In the data rows, 128 means zero.
Here are some points, each followed by its number:
[ 77 108 132  53 140 154 129  66  57 104 128 127 196 107 111 128 113 127
 108 158 120 139 121  89 125 120 133 149 131 147 100  90] 0
[112  88 107 186 134 103 144 194 198 136 108  87  78 159 132 122 130 138
 119 137 122 125 102 106 133  91 112 111 105 188 119 214] 1
[158 128 100 162 146 193 137 140 173 199 142  71 118 203 138 133 165 110
 134 110 134  97 100  63 181 178 122 111 157 203  92 184] 2
[163  87 171 205 147  88  56 144 211 142 109 120 141 143 126 139 124 148
  85 155 131 150 113 191 148 173 116 120 143 128 144 125] 3
[155 167 107  27 162 130 123  92  73 155 155 136 197 111 125 161 146 120
 117 129  80 132 143 121  87 149  97 125 139  95 155 116] 4
[125 145  89  76 151 120 147 127 105  80 118 179  83 143 148 112  56 179
 161 108 176 147 126 122 121 128  94 172 103 118 191 139] 5
[130  98 171 236  95  97 167 193 195 144 128 103 103 150 107 127 136 107
 141 134 162 102  98 116 144 113 162 106 131 167  55 161] 6
[119 120 148 141  70 111 137 147 117  69 112  97 137 105  68 144  91 107
 123 148 109 136 148 115 115  96 151 117 106 106 115  90] 7
[110 159 208 125 152 108 126 148  14  97 118 145 161  57 127 193 112 153
  82 153  68 146 177 167  31 110  79  95 181  95 132  50] 8
[ 94 111 157 161  76  94 138 148 140  98 130 133 122 106 109 125 106 112
 126 104 158 128 154 141 121 100 163 115 114 122  98 108] 9
[119  81  88 169 131  88  75 114 129 149  94 140 106 156 154  48 181  95
 144 125 106  87 103 180 127  99 168  99 121 119 102 219] 10
[ 92 111 126 160 125 149  83 102 174 143  79 163 113 125 178 112 136 137
 105 101 171 123 127 162 158  88 132 146  87 110 106 137] 11
[103 164 175 120 105 199 115 102 109 104 120 136 199 102 126 149 124 126
 133 105 153 121 167 117 146 149 114 134 157  96 152  31] 12
[130 133 166 215 122 172 142 196 226 137  99 130 128 163 144 169  85 107
 142 111 234 117 102 159 155 107 115 146  77 124 173 117] 13
[136 108  59  93 143 100  62  46 181 131 127 154  87 133 146  97 160 158
 109  91 137 144 145  92 170 142  97 176 111 131 125 158] 14
[118 126  95 110 135 158 186 142  90 110 143 115 106 139 145  94  81 128
 151 148 101 115 108 119 105  91 161 111 116 116  96 158] 15
[112 139 119 191 100 147  96 169 207 178 114 109 126 131 120 139 159  94
 108  65 178 158 120 137 156 131 154 135  84 159 118 154] 16
[177 146  90  23 136 176 176  88 105 191 189 146  59 136 186 127 144 141
 157  89 113 142 137 130 206 150 140 172 106 131 192 127] 17
[167 174 137 106 136  85 224 168  45 112 147 164  46  95 136 102 136 133
 202 154 107 125 107 192  88  80 148 117 112  77 189 123] 18
[105 113 181 155 168 117  87 128 151 164 101 140 207  93 125 167 125 121
  88 168 158 155  80 169  97 117 103 119 115  93 124  96] 19
[131 151  98  87 130 208 189 120  67 181 168 113 101 151 169 133 102 127
 141 103 127 117  93  82 160 153 157 135 128 159  87 135] 20
[113 136 137 140 146 130 129 138   0  68 140 113 101  94 128 127 126 158
 103 134  38 152 172 100  67 131 107 105 199 157 117 110] 21
[177  91 134 162 158  81 134 198 230 178 117  89 196 186 141 156 125 111
 138 167 109 122  87 162 163 140  98 143 116 128 143 154] 22
[140 100 144 155 113 140 109 123 111  95 117  99 183 128 117 111 122 123
 133 148  84 105 157 164 139 154 126  96 181  86 131  73] 23
[135 106  59  99 159 131  60  49 125 199 118 103 129 155 163  96 213 121
 105 129  71  87  98  93 149 160 137 105 154 151  86 213] 24
[148  80 121 164 126  61 108  96 132 181 136 108 137 138 129 111 197  97
 136 143  91  94 117 160 152 150 174 125 161 126  50 135] 25
[123  73  64 173  79  53  62 144 247  95  86  89  23 144 125  79 135 145
 102 111 100 115 171 146 157 132 137 127  92 129 111 176] 26
[130  95 114 125 170 102  52  51 172 133 111 144 114 117 142 157 155 154
  94 156 147 129 106 100 127 138 113 148 112 119 132 155] 27
New points follow, each followed by the numbers of its two nearest points above, looking only along the 5 directions in which the numbered points spread most, nearest first.
[108 156 154 181 143  57 120 169 117 142 106 145 170 111  72 148 174  95
 149 139 177 164  64 122  77 110 146 130 106 144 113 143] 9 7
[153 120  55  93 109 109 153 171 151 143 141  89  66 140 139 118 124 158
 135  95  82 102 143 118 128 172 136 118 139 137 138 177] 15 10
[ 81 159 149  71 143 154 151 131  84 104 155 102  94  95 138 199  82 163
  93 137 137 149 134  87  85 133 100 145  99 147 164  74] 12 0
[156 160 121 141  97 100 146 131 101  97 165 172  96 117 103  81 154 131
 162  67 105 131 189 147 111 128 129 122 165 101 128 113] 15 7
[136 112 161 127  84  92 189 151 120  90 104 121  65 108 118 121 102 136
 168 180 110 145 126 137 171  77 174 131  91 121 127 113] 9 15
[145  70 151 210 184  82  78 167 188 166 123  71 175 141 130 171 156 129
 112 167 109 141  84 177 123 164 123 122 135 117 157 117] 3 22
[112 167  87 112 135 157 152 143  41 102 144 123 107 150 144  35 144 114
 145 122  69 112 128 108  94 113 155  84 151 157 103 180] 15 21
[159 132 110 159 101 166 162 130 145 108 155 151  88 148 142  90 109 130
 185  80 163 100 158 145 155 158 163 113 162  92 113 118] 15 9
[115 223 138  98 102 193 171 145  15 152 143 139  98 115 143 115 176 120
 132  72  91 120 168 125  82 116 117 103 164 151 129 118] 15 21
[115 108 126 152 138  78  74 117 141 113 111 162 169 110  82  98 143 121
 142 132 153 167  91 131 125 120 118 146 121 113 149 149] 11 27
[141 156 163  88 117 165 181  93 110 114 115 154 129 100 137 125 106 119
 180 164 144 144 132 134 173  74 151 135  99  77 135  76] 5 12
[106 203 126  83 137 149 157 154  53  88 135 146 100 113 139 122  95 153
 128 129 109 153 131  99  77  95 101 122 106 124 157 117] 18 15
[148 173  92  78 113 147 147 117  67 115 205 109  86 144 108 107 165  96
 147  87  85 119 165 116  94 169 147 122 156 153 156 134] 15 20
[123 158 152 112 134 129 133 172 115  76 123 146 140  87 157 125  92 151
 105 138  90 115 170 214  53 108  93 102 128  49 186  76] 7 9
[147 116  96 178 116  90 101 104 164 103 130 124 121 118 100 136 169 111
 180 121 150 118 132 123 145 148 144 171 120  79 131  84] 11 9
[ 78 178 168  93 106 185 161 105  33 129 149 180 153  90 135 108 130  90
 144  92 153 126 139 137  89  74 141 112 125 110 134 111] 0 4
[167 131 135 161 144  57  91 182 179 206 120  89 143 137  97 170 212 120
  86 126  84 142 119 182 119 189 117 122 152 175 122 147] 25 22
[133 125 139 200 117 104  87 152 214 188 127 102 168 102  81 187 189 113
 115  88 167 146 106 101 151 169 138 132 125 142 104 115] 22 3
[153 133  90  98 140 140 142 164 147 131 119 120  55 170 179 133  85 173
  88 119 124 110 132 146 129 158 133 132 111 167 157 184] 15 11
[136  69 167 201 112 140 105 120 250 122 111 101 145 168 110 138 109 118
 117 162 179 104 129 113 184 143 132 117 148 155  83 130] 22 16
[144 160 145  73  83  82 144 122  92  85 159 106 141  87  73 177 114 134
 110 142  89 108 213 160  69 137 117 137 151  75 158  32] 8 7
